Each row has a name. Each question is about the rows just above it.

[49 54 52 56 51 53 65 63 51 57 59 66 55 71 57 52 60 56 67 72 62 56 51 58
 54 59 60 54 51 54 59 62 55 53 61 63 59 64 56 61 62 54 50 62 70 48] -> lera
[67 52 52 56 51 53 59 55 51 80 50 51 49 51 57 60 57 56 65 59 56 56 60 58
 54 60 60 59 51 54 59 60 55 53 77 63 52 55 57 55 54 65 57 49 71 48] -> sidok
[ 49  69  64  56  51  49  65  63  51  57  56  59  55  51  57  66  60  56
 106  59  56  79  60  60  54  68  60  59  51  54  59  62  55  53  59  68
  52  72  71  55  62  54  41  51  73  54] -> teg
[49 69 52 56 51 53 65 63 80 55 59 65 55 51 55 44 60 56 67 59 56 56 60 58
 54 59 60 59 51 42 73 66 49 53 59 63 52 57 76 53 62 54 57 51 70 48] -> Bulev
[49 81 52 51 51 60 81 63 51 57 59 61 55 51 69 52 60 56 62 59 56 47 68 62
 54 59 60 54 51 54 59 62 47 53 48 63 70 55 56 51 62 67 55 51 70 52] -> kupa
Shuffled teg with one entry gone: [ 49  68  55  57  68  71  60  54  62  62  55  56  60  51  59  54  59  49
  56  69  54  59  56  79  72  56  52 106  59  73  64  54  51  60  57  41
  59  53  51  55  63  51  65  51  60], missing  [66]
Bulev without one entry, shuffled: [59 49 55 60 73 51 80 70 42 59 62 59 54 52 57 56 55 44 52 56 54 76 59 58
 48 53 51 59 63 53 49 65 51 57 60 67 60 65 69 53 56 56 55 63 51]. Gone:  [66]
Where do [67 52 52 56 51 53 59 55 51 80 50 51 49 51 57 60 57 56 65 59 56 56 60 58
 54 60 60 59 51 54 59 60 55 53 77 63 52 55 57 55 54 65 57 49 71 48] appear?  sidok
Which entry of kupa is missing from [55 55 61 57 56 51 70 70 62 51 81 54 67 47 56 51 60 54 68 59 51 63 59 52
 51 63 81 62 62 55 52 69 56 60 52 60 51 48 51 59 59 54 47 62 49]?  [53]

[-2  1  1  0  1  0  0]  lera
[-31   2  51 -85  16  12  52]  Pas
[ 31   2  30 -88 -10  -9  20]  teg
[-27 -78  49 -77 -26  12   6]  linel
Shuffled teg with one entry gone: [-88 -10  30  31  -9   2], missing  [20]
Which entry of Pas is missing from [ 12 -85   2 -31  52  16]?  [51]
teg without one entry, shuffled: [ 20   2 -10  -9 -88  31]. Gone:  [30]
Shuffled teg with one entry gone: [-88  -9   2  30  31  20], missing  [-10]
linel without one entry, shuffled: [ 12 -27 -26 -78  49   6]. Gone:  [-77]
Which entry of teg is missing from [ 20  -9  31 -88  30   2]?  [-10]
linel without one entry, shuffled: [-26  12  49 -78 -77   6]. Gone:  [-27]

[-27 -27  -5 -34  40  -6  74  79  37] : kupa
[ 11 -17  46  15  10  11  97  -2  -4] : lera
[-20  -8 -28 -46  -9  32  -5 -49  -8] : Baket
[ -1  36  53 -70 -58  21  35  34 -57] : sal
[11  3 46 15 10 11  2 -2 -4] : linel
[ 11 -17  46  -1  10  11 -59  12  -4] : los
Shuffled los with one entry gone: [ 11  11  46 -17  -1 -59  10  -4], missing  [12]
Shuffled sal with one entry gone: [ -1  36 -57 -70 -58  21  53  35], missing  [34]
Which entry of Baket is missing from [ -5 -49  32 -46  -8 -28  -8 -20]?  [-9]
Which entry of linel is missing from [ 2 11 11 15 -2 46 -4 10]?  [3]
Shuffled linel with one entry gone: [15 46 11 11 -4 10  2 -2], missing  [3]
lera without one entry, shuffled: [ -4 -17  46  11  10  11  -2  97]. Gone:  [15]

[ 79 -62  -7  13  28 -19] = Baket
[ 82 -62 -33  81  28 -24] = teg
[ 79  78 -70  13  28 -34] = kupa
[ 27  11 -85  13  28 -20] = dolus
[ 79 -62 -35  13  28 -23] = Pas
[ 79 -62 -35  13  28 -19] = sidok
[ 79 -65   0  13  28 -19] = los
[ 79 -62  11  10  28 -19] = lera
[ 79  12  -7  13  28 -19] = linel
[ 14 -75   7  13  28 -19] = Bulev
[ 66 -30 -61  13  28 -19] = Degu
[ 79 -62 -70  13  28 -34] = sal
lera without one entry, shuffled: [ 79  10 -19  28 -62]. Gone:  [11]
Which entry of linel is missing from [ 28  79  12  -7 -19]?  [13]
kupa without one entry, shuffled: [ 13  28  78 -34 -70]. Gone:  [79]
Shuffled teg with one entry gone: [-62 -24  81 -33  28], missing  [82]
Shuffled lera with one entry gone: [-19  79 -62  28  10], missing  [11]
Shuffled dolus with one entry gone: [ 28 -20 -85  27  13], missing  [11]
Shuffled Bulev with one entry gone: [ 14 -19   7 -75  28], missing  [13]

[  37  -75   10   31   87   36   73   46   46   19   40   41  -15    8
 -104 -103   46  -34   54  -11  -14  -77   41   18  -32   91] -> dolus
[  37  -75   10   31   87  -46   73   46   46   19  -45   41  -15    8
  -99 -103   46  -34   54  -11   47  -47  -56  -31    6   -2] -> linel
[ 42  -5  63 -44   5 108 -34  19 -75 -19 -21 -48 -43 -47  68 -95   3  67
  52  -2 -14 -77  41  18 -32  91] -> Degu
[  37  -75   10   31   87  -38   73   46   46   19  -45   41  -15    8
  -99 -103   46  -34   54  -11   47  -47  -56  -31    6   -2] -> los
linel without one entry, shuffled: [ -15   31   37   -2  -46  -45    6   46   46   73 -103  -47  -99  -56
   47   87  -34   10   54  -31  -75   19   46    8   41]. Gone:  [-11]
Shuffled dolus with one entry gone: [  18 -104   73   19  -15   54   41  -11  -75  -34   41   37   40   10
  -77  -32   46    8 -103   46   91   36   31  -14   46], missing  [87]
Which entry of dolus is missing from [  73    8  -15   19   40   41   36   91   87   31   46  -32   54   41
  -11 -104   18  -34  -77  -14   46  -75   46 -103   10]?  [37]
Which entry of dolus is missing from [ -14   87   36  -15  -75   40  -77  -11   46 -104  -32    8   73   91
   31   18  -34   19   37   41   10   54   46   41   46]?  [-103]
Which entry of Degu is missing from [-19  41  68 -43   5  -2 -77 -34  -5  18   3 -44  42 -95  19  52 -21  67
 108  63 -14 -32 -75 -47  91]?  [-48]
Degu without one entry, shuffled: [  3 -48  68 -43 -34 -14 -75  52 -19 -44   5 108 -95 -77  19 -21  42 -32
  18 -47  91  63  -5  -2  41]. Gone:  [67]
Which entry of Degu is missing from [-75 -77  68  67  91 -47   3  19 -43 -32 -14  63  -2  42 -34   5 -21  18
 -95  52 -19 -48 -44  41 108]?  [-5]

[ 19 -40  60  35  55  19] : Bulev
[  7 -11  13 -11 -12  84] : sal
[  5 -52 -34  -1  10  40] : lera
[-25  71 -21 -80 -16  14] : dolus
[19 21 20 35 55 19] : sidok
[-18  13 -49   5  74  -7] : los
[-27  27   9 -23  46  66] : linel
[ 69 -33 -17  69   0  97] : kupa
lera without one entry, shuffled: [ 40   5  -1 -34 -52]. Gone:  [10]
Shuffled Bulev with one entry gone: [-40  19  55  60  19], missing  [35]

[ -10  -33   59   14  -23   -3  -52  -27  -27   30    8  -16   -9  -43
    1    3   13   -4   13   61   -4    8  -11   26   35  -24  -15  -10
   -2   12   51  -57   -9   16   25 -101   34  -38    0  -26    1  -54
   61  -34    0   44   29  -34  -16    1  -27   12  -16   16   86  -14
  -18   -5  -43   22  -29] -> Degu
[ -7   4   0   1  10  -3  -2 -10   6   6  -5   3  -5  -4  -5  -2   5   0
 -13   5   9   3  15  -5  -4  -5  -5  -5   3  -6  -3  -3   4  11  10   0
  -2 -14  -9   6   2   1  -2   0   8   1   5  -1  -8  -6  -7   4  -5   1
   3  -9  -1   6   8  12   3] -> sidok
[ -7   3   0   1   9  -1  -3  -9   6   7  -6   4  -5  -5  -5  -3   4  -1
 -11   7   8   2  15   6  -6  -5  -5   8   2  -5  -2  -3   3  10   8   0
  -2 -13  -7   6   1   1  -1   0   7   0   5  -2  -9  -7  -7   1  -4   1
   2 -10  -1   9   6  12   4] -> Baket
[  3   4   0   1  10  -3  -2 -10   6   6  -5   3  -5  -4  -5  -2   5   0
 -13   5   9   3  15   6  -4  -5  -5  -5   3  -6  -3  -3   4  11  10   0
  -2 -14  -9   6   2   1  -2   0   8   1   5  -1  -8  -6  -7   4  -5   1
   3  -9  -1   6   8  12   3] -> Bulev
[ -7   3   0   1   9  -1  -3  -9   6   7  -6   4  -5  -5  -5  -3   4  -1
 -11   7   8   2  15   6  -6  -5  -5  -3   2  -5  -2  -3   3  10   8   0
  -2 -13  -7   6   1   1  -1   0   7   0   5  -2  -9  -7  -7   1  -4   1
   2 -10  -1   9   6  12   4] -> dolus
[ 6 -6 -4  2 -1  0  9 -5 -3 -4  4  1  3  4 -4 -3  3  3 -5 -5  1 -7 -4 -5
 -2  1  5  3 -2 -7  0  2  0  0 -3  1  8 -2 -2 -4  0 -4  1 -1  1  7 -3  7
 -6  5  2 -9  5  0  0  4 -5  0  0  7  7] -> los
[ -10  -33   -8   14  -23   -3  -52  -27  -27   30    8  -16   -9  -43
    1    3   13   -4   13   61   -4    8  -11   26   35  -24  -15  -10
   -2   12   51  -57   -9   16   25 -101   34  -38    0  -13    1  -54
   61  -34    0   44   29  -34    4    1  -27   12  -16   16   86  -14
  -18   -5  -43   22  -29] -> Pas
Which entry of Bulev is missing from [-10  -5  -5   3  -8  -1   1   1 -13   1  10  -2   8   1  -3   6  -6  -2
  11   3  -9   9   0   3  -4   5   3   4  -7  -5   5   3  15  -5  -4  -1
 -14   6  -2   0   5   4   3   0  -5   2  -3   6  -3  -2  -9   6  10   6
  -6  -5   4   0   8  -5]?  [12]
sidok without one entry, shuffled: [  1   2  -1   8  -5   9   3   6 -13  -4  -9   0  -5  -2 -14  10  -3   3
  -2  -5   6  -2   4   3  -5  12  -8   0  -6   0  -6  -3   4  -5  -3   8
   6  -5   1   5  15   3 -10  -2  -9  10  -7   5  -1   5   3  -4   1  -7
   1  -5  -5   4   6   0]. Gone:  [11]

[ 16  21 -44  29 -34 -82 -31  -7  17 -13 -59  -4  12 -25 -39  35 -54] -> sal
[ 31  45 -18  45  19  -7 -27 -19 -12  28   1  25 -17 -25 -30 -16 -17] -> linel
[-18 -73  95 -33 -35  50  41 -32  18  -9  33  56 -74   6   8 -37  16] -> Degu
[ 23  30  21  42 -30  41 -14  27 -42   1   5  23 -20  39   6  20   5] -> Bulev
[  0 -30  45 -53 -75  38 -31 -48 -49  11  18  11 -11  30  15 -61   8] -> dolus
Degu without one entry, shuffled: [ 16  41  56 -33  50  -9  33 -74  95  18   6 -32 -37   8 -18 -35]. Gone:  [-73]
Which entry of sal is missing from [ -7  12  35 -82  16 -34  -4  21 -25  29 -59 -39 -31 -13 -54  17]?  [-44]
Which entry of linel is missing from [ 19  25 -16 -17  45   1  45 -18 -25 -27  -7  31 -30 -12  28 -17]?  [-19]
Bulev without one entry, shuffled: [ 23 -42 -30  39  23  20  27  41  42   5   5   1 -14 -20   6  30]. Gone:  [21]
linel without one entry, shuffled: [-27  28 -12  19   1 -19  45 -17  25  45  31 -18 -25 -30 -17  -7]. Gone:  [-16]

[ 58   9  52  -9   0  29  12  32 -39 -34 -56 -20 -58  13   8 -51 -32  47
  50 -18  -4   1  -1] = linel
[  7   2 -55 -33 -40  80  29 -33  -1  13  -7 -46 -16  13 -18   4 -56  11
  -4  16   4 -35 -18] = los
[ 40 -32  11 -48  -3  39  17 -61 -17 -55 -11   5  54  -6 -63 -50 -23 -19
 -74  26 -18  48   9] = teg
[ -5 -18  16  27   8 -10 -11  10  26   3  16   3  25  -8   2   1  18  -6
   6 -18  17   2  25] = kupa
[ 41   1  51  27 -25  -6  -5  19   5  20 -26  16 -31  -2 -28 -67 -18  30
  35  24   2  19  34] = Bulev
[  4   8  25  18  18   9 -17 -18   1  -3  -2  12  11  20  24  20  -3  -1
  40  28 -36  13  11] = sidok
[  4   8  25  18  18   9 -17 -18   1  -3  -2  12 -28  20  24  20  -3  -1
  40  28 -17  13  11] = dolus
[-19  37  55 -21  23  17  13 -11 -78 -35 -47  -5 -86  33  70 -15 -26  20
  51 -33 -16  -8  11] = sal
[ -5  24  16  27   8 -10 -11  10  26   3  16   3  25  -8   2   1   2  -6
   6  22  17   2  25] = lera
[ 26  43  43 -96  15  91 -40 -52  -9   4  33  15  21  53  29 -78  -1  22
   5 -37  -9 -20  91] = Baket
[ -2  40  -7  -5  19  21  -1  -4  -9 -32 -24  -3 -29  37  -2 -16  19  55
  35   0 -16  14  29] = Degu
[ -5 -18  16  27   8 -10 -11  10  26   3  16   3  25  -8   2   1  18  -6
   6 -18  17 -17 -18] = Pas
Shuffled dolus with one entry gone: [ 28  24 -17   9  20  -3  18  25  40 -28   4  11 -17  -1  12   8  13  -3
  -2  20  18   1], missing  [-18]
los without one entry, shuffled: [  4 -40 -46 -35 -33  13   2  13  -4  16 -16 -56 -33 -18   7  29 -18  -7
   4  80  -1  11]. Gone:  [-55]
los without one entry, shuffled: [ 80   4   2   7 -40 -16  13  -1 -35 -33 -46  -4 -33   4  16  11 -18  13
  29 -56 -55 -18]. Gone:  [-7]
Shuffled lera with one entry gone: [  2  25   6  -8 -11  -5  27  25  17   3  24   2  26  16   8  22  16   2
  10   3  -6 -10], missing  [1]
lera without one entry, shuffled: [ 22  24   3  17   2  -6  25   6  26   3   2 -10  27  16  25  -5  10  16
  -8   8   1   2]. Gone:  [-11]
sal without one entry, shuffled: [-21  51 -35  23  -8 -16 -11 -78 -15  55 -19  70  -5 -26 -86  11  33  13
  20  17  37 -33]. Gone:  [-47]

[  12    8  -68    8   57  -13   64  -26   67  -22  -19   -2  -13   76
   41   -7   12   33   23   16   -2  -40  -61  -14   -7  -68  -18  -67
   20  -45   56   13   47  -12 -102   37   63   68    7] -> Pas
[ -34   63  -14  -33   57   32   -6   34  -61   39  105  -54   54   14
   -6   -7  -50   25  -58  -17   -7   25  -61   11 -101  -12  -23  -45
  -15   24  -22  -41  -24  -24   43   11   48   59  -23] -> kupa
[ 42  57  62 -28 -22  19 -35  22 -50   4  32 -80 -55  45 -52  25  35   3
 -87  -1 -71 -13  28 -25  45 -46  41  29  15 -39 -78  54 -45 -18  19  54
   9  93   7] -> Degu
[ 42  57  62 -28 -22  19 -35  22 -50   4  32 -80 -55  45 -52  25  35   3
 -87  56  -7  46  28 -21 -32 -40 -28 -75  15  19  12 -54 -60 -58  -5  37
   9  25   7] -> sal
[ 22 -34  24 -22 -72 -58 -12  34  67  39  12  67 -43  26 -71  80 -35 -70
  30  -1 -13 -23  -9 -50  19 -37  17   7  -7 -39 -11   6 -17 -12  21 -91
  55 -52  55] -> Baket
[ 42  57  62 -28 -22  19 -35  22 -50   4  32 -80 -55  45 -52  25  35   3
 -87  -1 -71  46  28 -21 -32 -40 -28 -75  15  19  12 -54 -60 -58  -5  37
 -61  42  33] -> los
Shuffled Pas with one entry gone: [  -2  -13   23  -61  -68  -22   76  -68   63 -102  -45  -14   13  -67
  -13   41   67   68    8  -40   -7   64    7  -19   37   20  -26    8
   47   -2   33   12   16   57  -18   -7   12   56], missing  [-12]
Shuffled Baket with one entry gone: [-50  -1 -71 -37 -13  67  17 -17  30  67  34 -11  19   7  55   6  -7 -91
 -52 -72  12 -58 -12  80  24 -23 -43 -70  55 -34 -12 -35 -39  26  -9 -22
  39  21], missing  [22]

[ 25  45 -65 -64  78 -18  -5  22  52] : teg
[ 39  66  37 -40   7 -26 -14   5  18] : lera
[ 81 -55 -89 -53   7  52 -72 -77 -76] : dolus
[ 89  65 -68  50 -94  61 -14 -18  87] : kupa
[ 36  47  66  76 -12  -7  77 -42  26] : Baket
teg without one entry, shuffled: [-64  52  22  78  -5 -65  45  25]. Gone:  [-18]
Baket without one entry, shuffled: [ -7  66  36 -42  47  77  26  76]. Gone:  [-12]
dolus without one entry, shuffled: [  7 -89 -53  52 -55  81 -72 -77]. Gone:  [-76]
Baket without one entry, shuffled: [ 26 -12  76  36  66  -7 -42  47]. Gone:  [77]
Which entry of teg is missing from [ 22  45  78 -65  52 -18  25  -5]?  [-64]

[ 80  16   7 -67  71   8  -1 -41  55  74  49 -42  -1  43 -89 -71  23 -26
 -87]  Degu
[ 88  89  76  48  11  33 -49 -62   7  -2  68 -31 -53 -23  81 -52  84 -75
 -52]  teg
[ 80  16   7 -67  71   8  -1 -41  55  74  49 -82 -68  25   8 -89 -25  48
  46]  los
[ -8  49 -89 -14 -13 -41 -77  83 -15  62  77  64  85 -28  17   6  29  11
   2]  Baket
[ -8  49 -14 -14 -13 -41 -77  23 -15  62  77  64  85 -28  17   6  29  11
   2]  lera
[-66  13 -37  54  55 -76 -64 -28 -59  28 -81  -6 -34 -65  22  34 -10 -10
 -72]  linel
lera without one entry, shuffled: [ 23  77 -14  -8  17  64 -41   2 -77  62 -15  49 -14   6  85 -28  11  29]. Gone:  [-13]
Which entry of teg is missing from [-52  68 -75 -52  76  89  81  84 -49   7  -2  88 -62  48 -31  11  33 -23]?  [-53]
Shuffled linel with one entry gone: [-76 -64 -10  13 -65 -72  55  28  34 -59  -6 -34  22 -28  54 -10 -37 -66], missing  [-81]
linel without one entry, shuffled: [ 22 -65  -6 -34 -10 -59 -10  54 -28  34 -37  13  28 -72 -66 -81  55 -64]. Gone:  [-76]

[  16  -89   11  -16   -7    7    0   73   -5   52    6   24  -46   43
  -20 -104   66  -57   59   43  -19  -31  -57   11  -67  -19   62   -4
   34  -17  -15    7   63   62    1   32]  Baket
[  16  -89   11  -16   -7    7    0   73   -5   52    6   -6  -46   43
  -20 -104   66  -57   59   17   24   52   33    5   18   -2  -24   19
  -14   -7   23    0   27  -22  -29  -51]  Bulev
[  16  -89   11  -16   -7    7    0   73   -5   52    6   24  -46   43
  -20 -104   66  -57   59   43  -19  -31  -57    7   51   21   62   -4
   34  -17  -15    7   -7   62    1    0]  Degu
Bulev without one entry, shuffled: [-104  -22   27   43   66   73  -57   -5   24   18  -20    0  -29   52
  -14   -7    6  -24    0  -16   -2    7   11   59   -6   23   16   33
   -7  -51   19  -46    5   17   52]. Gone:  [-89]
Which entry of Degu is missing from [  43   51   34   -7    0    7  -46   21    1   66    7  -15  -57   24
   -7   -4  -31   43 -104  -89   -5  -19   59   52   62   11  -20    7
  -57  -17   73    0   16  -16   62]?  [6]
Which entry of Degu is missing from [  43    0  -31   62   21  -16  -57   66   62  -89  -15  -19    7   -4
  -46    0   43   -5    1  -20   16   51   52  -57   59    7   -7   24
    7   73 -104   11   -7    6   34]?  [-17]
Degu without one entry, shuffled: [  43   59    7   43   34    7    7    0   -7  -46   16  -19  -57    0
  -15   -5   66   -7   11   73 -104    1   21   62  -57    6  -89  -17
   62  -20  -16   24   51  -31   -4]. Gone:  [52]
Baket without one entry, shuffled: [   7   73   -4  -31    7  -19 -104  -67   11    6   59  -15  -19   16
   43   63   43  -57   34  -46    0   11   62   62   -5   -7  -17  -16
   32  -57   24   66    1   52  -89]. Gone:  [-20]
Degu without one entry, shuffled: [ -15    7   11   24    7   -4   43   62   59   51  -16  -89    0   34
    1   -5    6 -104  -19   21  -46   52  -17  -31   66   -7   62  -57
    0   43   16  -57   -7    7   73]. Gone:  [-20]
Bulev without one entry, shuffled: [ -22   16    0  -24  -20  -16    6   -5   11   52   -7   33   -6    7
  -89    0   52   23    5   17  -57   19 -104  -51   18  -14  -29   27
  -46   -2   -7   66   59   24   43]. Gone:  [73]

[-36 -27  15  11] = Baket
[-36 -27 -37  39] = lera
[  7  29 -45  17] = Degu
[  5  -6  -2 -38] = sal
[-28 -27 -26 -27] = kupa
[ 1 11  2  4] = los
[-12  22  -6   0] = Pas
Which entry of Pas is missing from [ -6   0 -12]?  [22]
sal without one entry, shuffled: [-38   5  -2]. Gone:  [-6]
Degu without one entry, shuffled: [ 17  29 -45]. Gone:  [7]
Which entry of los is missing from [ 4 11  2]?  [1]
Which entry of lera is missing from [ 39 -37 -27]?  [-36]
Which entry of los is missing from [2 4 1]?  [11]
Which entry of los is missing from [11  1  4]?  [2]

[ 84  -6 -74 -27  41  79  58  -1  16 -52  -1  25  33  75 -66  36 -20  46
  -6  26 -37  37  -1 -15  10   1  34  38  17   8  26 -18  21 -52  19 -23] : lera
[ 36   7 -31  -3  24  58  18  24  -4 -30  -6  -1  15   8   3  -9  -4  24
 -12  46  -2  13  14 -15  -7 -10  55   1   2  -5  -4  -9   6 -30  17 -21] : Bulev
[ 84  -6 -74 -27  41  79  58  -1  16 -52  -1  25  33  75 -66  36   7  46
  -6  26 -37  37  -1 -15  10   1  34  38  17   8  26  -2  21 -52  19 -23] : Degu
Degu without one entry, shuffled: [ -1   8  19   1 -37 -52 -66  84  21  26  37  38  26  25  41  -6  79  -1
 -74 -15  10  -2  16  -6  58  75   7  17 -23 -27 -52  46  -1  34  33]. Gone:  [36]
Which entry of Degu is missing from [-37  21  58  -1  37  79  25   1 -66 -52  26  38  19  17 -52  10  33   7
  -1 -15  16  -2  -6 -27  -1  46  26  -6  84  75  41 -74  34 -23  36]?  [8]

[ 35  -4 -71  50 -72  36  49 -48] = Degu
[ 35  -4 -71  50 -72  36  49 -39] = linel
[88 28 91 90 33 19 66 40] = Baket
[ 88  28 -30 -31 -86  35  58 -37] = los
Baket without one entry, shuffled: [66 88 19 33 28 90 40]. Gone:  [91]
los without one entry, shuffled: [-30 -86  28  88  35  58 -37]. Gone:  [-31]

[-99 100  37  53 -37  99 -19 -43 -15] : dolus
[  98    4  -68  -98 -110    3   79  -42   64] : Bulev
[ -71  -63   57  -32   23   69 -109  -56    8] : kupa
[ 82  27 -69 107  12 -33  46  72  96] : los
[ -2 111 -94 -74 105 -41 -78  22  51] : Pas
[  16    6  -68  -65  -66 -108  -40  -54  -59] : lera
[ 55 -90 -28  43  26 -44  46 -54 -18] : Baket
[-83   2 -82  53 -69  73  23 -80  29] : sal
[ 55 -90 -28  43  26 -44  46 -76  97] : linel
[ 84  74 -90 -44 -81  32 -82 -39  59] : sidok
[-72 -46 -16 105  16   9 -54 110  13] : teg
sidok without one entry, shuffled: [ 84 -82  32 -81  59 -39  74 -44]. Gone:  [-90]
Shuffled sidok with one entry gone: [ 59  74 -39 -44 -90  32  84 -81], missing  [-82]
Bulev without one entry, shuffled: [ -42 -110  -98  -68   64    4   98   79]. Gone:  [3]
Shuffled sal with one entry gone: [-80  23  29 -83   2  53 -69  73], missing  [-82]

